In the data rows, 128 means zero.
Here are some numbered points:
[ 71 148 110 129 164 129 134 120 133 139 139 136 127 125 143 110  95  64
  87 125 116 150  77  89 170 127 132 132 152 129 131 157] 0
[103  60 102 143 107 149  81 153  80 115 139 113 101  67 158  73 103 101
 135 128 184 182 155 124 132 174 152  69  88 156 161 112] 1
[117  72 165 129  69 114 111 116 131 172 154 103 137  96  92  86 114 115
 173 129 129 124 190 125 185  53 129 105 106 120 201  97] 2
[141 193 127 180 193 112 141 143 148 119  79 153 121 115 171 180 140 107
  82  89 111 171 164 117 117 142 120 122 163 160  65 118] 3
[123 174 103 163 150 153 132  87 149 119 138 152 115 111  80 120  92 121
 173  97 180 126 114 140 107 168 118  92 108 164 114 156] 4
[142 104 131 171 143 110 122 171 151 113  95 142 148 158 103 204 188 162
 114  91  97 150 185 165 116 119 118 131 141 157 109  97] 5
[185  63 109  95  69 144 114 111 111 140 137  89  95 108 184 141  66 205
 114 115 136 136  56 183 116 181 159 139 135 152 100 102] 6
[121 196 112 175 170 125 138 174 131 133  82 144 114 116 206 171 134 115
  79  99 128 140 144 110 117 172 123 130 122 182  60 123] 7
[101  39 123 137 112  75 130 150 135 209 100  88 117  76 131  64 130 184
 129 109 139 206 157 179 110  64 176 109 115 111 204 119] 8
[171 191 159 128 154 157 137 129 119  81 152 141  67 137 119 135 108 114
 103 133 160 111  93  77  74 193  77  76 121 145 115 109] 9
[128 128 124 122 117 135 149 114 134 108 128 139 170 156 117 157 164 146
 116 136  86 118 113 134 139 100 163 157 145  88 134 139] 10
[123 184  93 124 180 108 139 113 150 122 152 132 123 113 184 115  85  70
  75 144  79 120  74  86 203 129 128 155 111  93 102 172] 11
[139 133  70 160 153  99 147 164 103 119  63 154 191  79 197 117  95 148
  85 128 159 126 169 116 105 152 156 155 149 168  73 123] 12
[ 96 137 163 111 115  75  62 161 133 146 170 109 114  56 114  94 118 133
 231 114 189 149 181 150 119 158 109  99  76 124 159  91] 13
[151 132 145 120 178  91 135 121 122  81 155 150 115 180 158 153 141  83
  53 105  79 141 134 147 143  95 110 156 131 133  98 109] 14
[158  98 111 100  94 114 126 141 114 113 181 105  88 137 178 115 110 158
 130 141  99 141  93 175 151 139 156 117 125 111 125 115] 15
[ 94 200 142 141 131 129 102 136 156 116 144 101  96 135 100 109 115 102
 149 118 142 168  73 150 148 199 127 140 131  93 126 169] 16
[ 97 115 146 154 169 102 104 161 104 135 116 129 104  87 115  66 125 100
 165 118 201 188 149 116  97 157  91  65  94 170 171  98] 17
[177 157 138 107 112 108  83 113 104  93 100 144 123 143 180 145 129 146
  99 125 108 148 132 120 154 155 132 164 112  99 103 106] 18
[ 85  73 152 115 125 116 133 161  88 180 161 128  85 146  96  85 155  74
 130 170 132 131 135  77 132 117  42  71 118 115 190 113] 19
[125 119 157  56  97 120  69 122 123  86 136 148 176 124  80 108 139  91
 203 168  97  77 199  95 167  46 109 148 129  90 157 107] 20
[110 166 150 197 152 139 162 160 174 138 118 138  85 152 147 184 148  97
  74 109 124 172 134 142 114 110 150  88 120 162 151 120] 21
[101 155 189 146 159 151 155  94 166 139 143 149 110 173 140 171 156  85
  62  90 143  91 147 154  97 135 124 114 107 184 133 119] 22
[146 136  46 164 163  87 145 149 105 152 144 129 149 126 126 137 115 150
 147 117 114 145 126 125 175 142 120 108 142 111  60 154] 23
Which point above is nearest to each new point? Its number follows each.
[ 57 151  67 163 172 161 112 170 141 115 108 110 101 113 154 147 142 150
 167 151 107 193  67 176 111 198 187 136 115 152 109 137] --> 16
[ 96 161 106 128 139 181 179 165 110 115  91 135 124 144  80 119 192 122
 106 157  98 107 105  61 124 104 120 161 131  42 137 180] --> 10
[ 71  95 109 143  99 120  85 165 110 148 100 114 199 104 101  76 151 135
 209 155  79 206 171 110 183  75 180 104 129  80 180  94] --> 2
[ 97  80  76 109  96  93  81 141 117 143 171 118 137  74  50  80  76 135
 204 137 196 168 133 154 104 129 148 126  86  87 166 179] --> 13
[142  98  88 124  79 130 106  77  70  41  61 161 164 117 217 127 127 156
 118 128  41 146 101 114 255 152 162 223 143  83  80 148] --> 18
[108  93 101  98 101  87  52 113  72  62 106 145 147  70 160  57  90  84
 184 154 150 129 128  99 220 130 104 104  77  68 174 145] --> 1
[101 115 130 125 147 171 158 110 125 134 125 138  97 173  79 155 168 105
 104 129 178 111 108 139  81 146 115 135 166 180 161 155] --> 22
[135 223 119 133 134 125 141 144 130 137 145 153 138 141 114 145 113  92
 145 106 154  84 150 108 117 157  95 138 127 139  89 161] --> 4
[114 123 157 118 123 156 173 133 154 151 129 119  92 140 104 136 170 138
 104 132 163  84 110 145  74 126 135 154 156 164 151 136] --> 22
[ 78  36 156 104 101 131  76 157  63 135 106  73  99  86 135  14 136 165
 175 155 188 206  98 134 128 177 144  75 106 111 207 114] --> 1
[119  66 129  36 105  69 137  94 119 107 164 156 206 168  71  97 152  71
 160 187  98  60 183  63 132  35 103 187 147  69 192 158] --> 20
[115 167  97 163 118 139 125 105 125  74 106 130 173 146 102 145 132 130
 156 120  70 166 104 130 193 114 150 184 150  49 100 128] --> 10
[107 198 108 155 167 139 119 164 113 121 170 124  76 119 125 101 104 104
 143 116 137 206  74 139 124 181 102  93 138 141  83 155] --> 16
[109 137  78 119 112 177 177  93 122 110  79 160 177 175 152 154 164 148
 122 148  41 136 105 126 145  96 189 156 171 110 114 163] --> 10
[142 130 127 117 157 143 184 155  98 127 111 165 144 180 114 158 128  80
 107 136 147  51 177  90  85 139 111 127 141 184 119 101] --> 22
[129 166 155 134 140 160 139 102 159 154 143 107 100 156  85 156 136 142
 129 141 193 100 106 135  74 147 118 123 123 147 145 157] --> 4
[142 178 113 146 163 101 108 133 111  59 142 172 174 175 170 138 141  45
 107 113  90 127 174 128 210 131 125 133 142 114  69 130] --> 14
[119 209 119 144 150 119 151 154 125 138 142 135 115 124 114 111 112 107
 152 112 174 108 136  88 108 178  93 145 143 151  82 162] --> 4
[114 155 137 147 166 122  95 142 148  65 149 153 162 195 162 158 167  31
  65 113 109 133 177 161 192 102 152 161 151 129 100 127] --> 14
[ 74 157 178 154 127 134 155 105 153 177 125 100 107 140 102 118 114  91
 104 140 136  96  78  89 157  93 122  95  96  96 186 132] --> 0
[115 140 149 154 174 105 100 148 140 102 139 136 154 171 136 164 144 104
  72 156  92 152 142 137 150  98 121 138 134 143 113  76] --> 14
[149 131 125 130 156 118 174 159 101 134 105 154 147 164 122 144 144 100
  89 115 121  67 181  85  97 132 119 105 120 155 124 100] --> 22
[177 138 106 136 136 108 166 140 113  98 126 159 128 197 152 135 157 100
  69 145 103  92 137 114 164 136  87 183 167 116 110 126] --> 14
[ 97 105 110 138 120 111  54 160 111 141 166 100 128  72 127  96 119 125
 189 127 130 178 127 144 141 109 101  53 100  98 112  96] --> 13
[148 134 110 121 146 133 178 109 127 122 120 169 114 168 168 159 137  85
  62 130 122 100 125  73 137  97  89 153 155 143  94 158] --> 14
[165  91 134 141 119 123 129  71 168 142 168 119 111 126 132 166  99 169
 126 113 126 140 105 191  93  86 156 131 109 142 124  87] --> 15
[143 196  88 146 155 140 124 141 163 157 125 136 144 119 137 176 120 117
 157 129 108  95 156 115 139 131 125 125 129 138  76 170] --> 23
[ 96 161 125 136 145 128  83 143 128 111 104 137 174 138 158 149 120 125
 129 170  84 129 157  98 189 120 130 184 110 129  83 103] --> 18
[111  36 144  65 101 111 153 149 103 199 133  88 127  82 102  24 124 169
 144 125 187 108 141 150  38  89 145 107 120 132 193 123] --> 8
[147 142 178  79 122  83  95 144 126 131 133  98 106  84 126  80 106 102
 162 115 163  39 187 102 130 115  67 112 118 114 149 107] --> 13
[157 110 139 127 162 123 157 139 100  97 120 146 102 134 167 115 116 124
  94 118 168 100 115 131  89 138  83  77  92 162 126 112] --> 9
[174 167 167 101 143 151 189  81 145 174 109 148  94 126 155 130 112 118
  77 115 153  41  70 107 117 120 131 159 110 142 130 157] --> 22
[126  94 168 175 135 157 144 112 119 164  81  84 117 130 180 113 109 208
  68 112 159 136  74 180  88 144 167 126  72 161 146 105] --> 6
[130  86 110 133  74 138 129 132 104 210 148 102 111 107  27  85 165 197
 215 121 143 146 142 113 115  97 105  34 130  69 175 131] --> 2
[ 75 129 105 142 173 172 144 119  92 152  64 128 164  77 114  95 131 172
 167 124 154 137  92 104 114 178 135  82 101 122  99 151] --> 4
[126 180 150 107 120 163 163 120 143 172 128 145 100 144 121 159 140  89
  93 122 129  69 151  91 102 110  91  96 120 148 120 128] --> 22
[ 96 137 124 151 137 156 187 152 108 107 103 154 131 174 110 150 181 111
  82 136  71 113 112 117 106  98 139 164 142  92 146 146] --> 10
[ 52 164 121 161 157 204 109 140 107  79  90 136 107 143 148 153 155 103
 143 155  90 175 105  89 157 135 133 147 141 131 104 108] --> 0
[161 126 122 168 167 110 136 112 156 113 130 127 180 139 114 155 121 152
 126  92 127 187 151 148 106 140 150 134 163 173 100  95] --> 5
